In the rows, zero is written as 128.
Turns, then the turns between two rows, first turn first; the first pair answered:
turn z266:
[129 135 136 107 124 124 132 141]  ->  [126 137 144 122 122 131 130 143]
[117 157 142 155 127 141 125  59]  ->  [140 148 126 149 133 117 131  53]
[119 175 146 180 128 164 109 101]  ->  [177 157 111 176 140 106 114  91]
turn z761:
[145  75 114  62 160 118 113 117]  ->  [140 122 131 138  88 121 105 209]
[173 107  85 154 117  77 131 154]  ->  [176 104  77 140 137  77 131 125]
[137 162  99 140 108 144 129 124]  ->  [130 137  94 104 129 147 138 107]
turn z145:
[126 132 126 150 146 137 115 119]  ->  [109 118 130 119 137 137 128 142]
[124 182 153 177 114 132 107 132]  ->  [ 89 145 156 113 100 131 129 187]
[133 120 113 100 128 120 134 143]  ->  [149 139 111 137 139 121 118 111]
[121 129 137 118 108 140 137 154]  ->  [153 134 120 140 111 120 133 144]
Now pairs of rows:
(2 to 3 turns a pair)
[168 134 123 154 118 103 121 121]  ->  [108 129 156 111 131 160 125 101]  z145, z761
[ 69  99 133  72 113 114 121 179]  ->  [ 77 168 151 169 140 153  85  83]  z145, z145
[168 130 114 151 147  98 118  98]  ->  [ 84 132 161 109 129 161 127 134]  z145, z761
[ 82 144 165  83 118 158 131 123]  ->  [124 125 131  94  89 105 142 182]  z761, z145
[138 146 138 161  95 113 135 176]  ->  [110 147 150 149  91 135 135 172]  z145, z145
[103 133 145 133  98 134 128 160]  ->  [152 122 119 135 106  98 131 152]  z266, z266
[142 106 111 145  91 114 152 156]  ->  [ 95 117 144 135  94 158 145 147]  z145, z145
[196 117  93 163  89  66 118 185]  ->  [ 72 105 160  94  79 161 128 201]  z145, z145
[ 82 164 166 138 114 187 115  96]  ->  [159 103 114  88 159 107 128  62]  z145, z761, z761
[130 131 139  96 153 133 115  92]  ->  [151 123 123 103 148 112 116  89]  z145, z145
[154 125 122 132 173 125 119  62]  ->  [ 93 108 147  92 104 139 142 186]  z266, z761
[142 167 142 182 155 139 121  82]  ->  [ 96 173 165 174 121 166 125 136]  z145, z761
[104 147 135 111  82 120 119 180]  ->  [148 139 110 123  91  85 119 176]  z266, z266
[118 118 131 102 167 132 130  56]  ->  [126 173 142 193 114 141 111 111]  z761, z761
[ 96 102 130  60 153 126 156  85]  ->  [102 143 139 116 158 143 133  42]  z145, z145, z266
[ 65 140 129 118 152 165 150 130]  ->  [ 84 116 104 101 143 132 168 171]  z145, z266
[ 88 129 143 109 139 160 125 104]  ->  [157 139 110 155 149 109 120  86]  z145, z145
[171 126  97 167 152  93 132 114]  ->  [149 122 106 163 114  93 135 177]  z761, z761
[128 154 131 162 134 100  78 146]  ->  [ 97 123 143  98 164 124  88 112]  z761, z266
[ 96 148 167 137 145 164 140  81]  ->  [ 84 133 167 115 103 148 158 165]  z145, z266
[ 96 141 162 127 147 169 121  91]  ->  [177 131 112 153 148  98 121 102]  z145, z145
[179 166 113 141 167 117 120  43]  ->  [164  98  98  46 141  80 160 130]  z145, z145
[151 169 149 165 134 142 128  58]  ->  [179 111 105 102 113  72 160 132]  z145, z145
[125 154 161 147  95 122 114 176]  ->  [164 105 118  92 140  85 127 133]  z761, z145, z145
[115  92 122  65 139 115 151 155]  ->  [ 96 145 155 123 156 170 121  77]  z145, z145
[142 122 120 131 164 126 126  85]  ->  [139 151 131 176 121 127 119 145]  z761, z761
[159 119 122 167  51 125 134 180]  ->  [199 109 102 173  85 101 134 129]  z145, z266
[104 149 133 151 174 164 106  49]  ->  [ 68 100 132  65 170 159 131  99]  z266, z266, z145
[ 98 140 150 128  88 138 139 189]  ->  [144 130 127 123 172 129 123  61]  z266, z145, z761
[156 142 122 159 125 118 117 106]  ->  [142 123 119 125 143 117 124  86]  z761, z145
[121  91 155  84 149 146 132 119]  ->  [150 125 148 154  98 120 126 176]  z761, z145
[130 157 125 147 151 146  95  68]  ->  [ 86 114 135  74 142 160 119 107]  z266, z145
[119 129 132 125  83 121 112 202]  ->  [145 115 113 120  90  93 114 192]  z266, z266
[137 161 131 185  76 116 126 175]  ->  [ 82 109 145  80 154 167 133  81]  z761, z145
[132 165 148 156 105 140 115 163]  ->  [119 170 160 154 118 156 113 128]  z266, z145
[ 85 170 169 157  97 167 120 125]  ->  [170 159 119 186 100  88 121 129]  z145, z145
[ 84 121 149  99 119 151 142 140]  ->  [166 125 108 148 118  86 138 139]  z145, z761
[ 86 129 147 121 152 138 119  93]  ->  [ 95 115 140 109 113 108 136 163]  z761, z761, z145
[147 138 129 141 105 118 129 164]  ->  [119 139 144 134 102 140 128 161]  z145, z145
[ 78 113 134  93 129 156 138 125]  ->  [108 163 132 179 123 148 112 105]  z145, z761, z145
[127  92 101  65 156 119 134  91]  ->  [150  88  84  74 126  88 144 138]  z266, z145
[ 98 116 138 119  86 119 147 189]  ->  [135 122 121 150  89  94 145 187]  z266, z266
[132 112  97 104 160 126 127 118]  ->  [109 116 108 102 159 141 124 108]  z145, z145
[155 146 128 151  99  92 135 179]  ->  [143 100 118  81 130  93 151 150]  z761, z761
[148  59  91  62 146  94 129 104]  ->  [191 129  98 179 138 102  91  66]  z761, z761
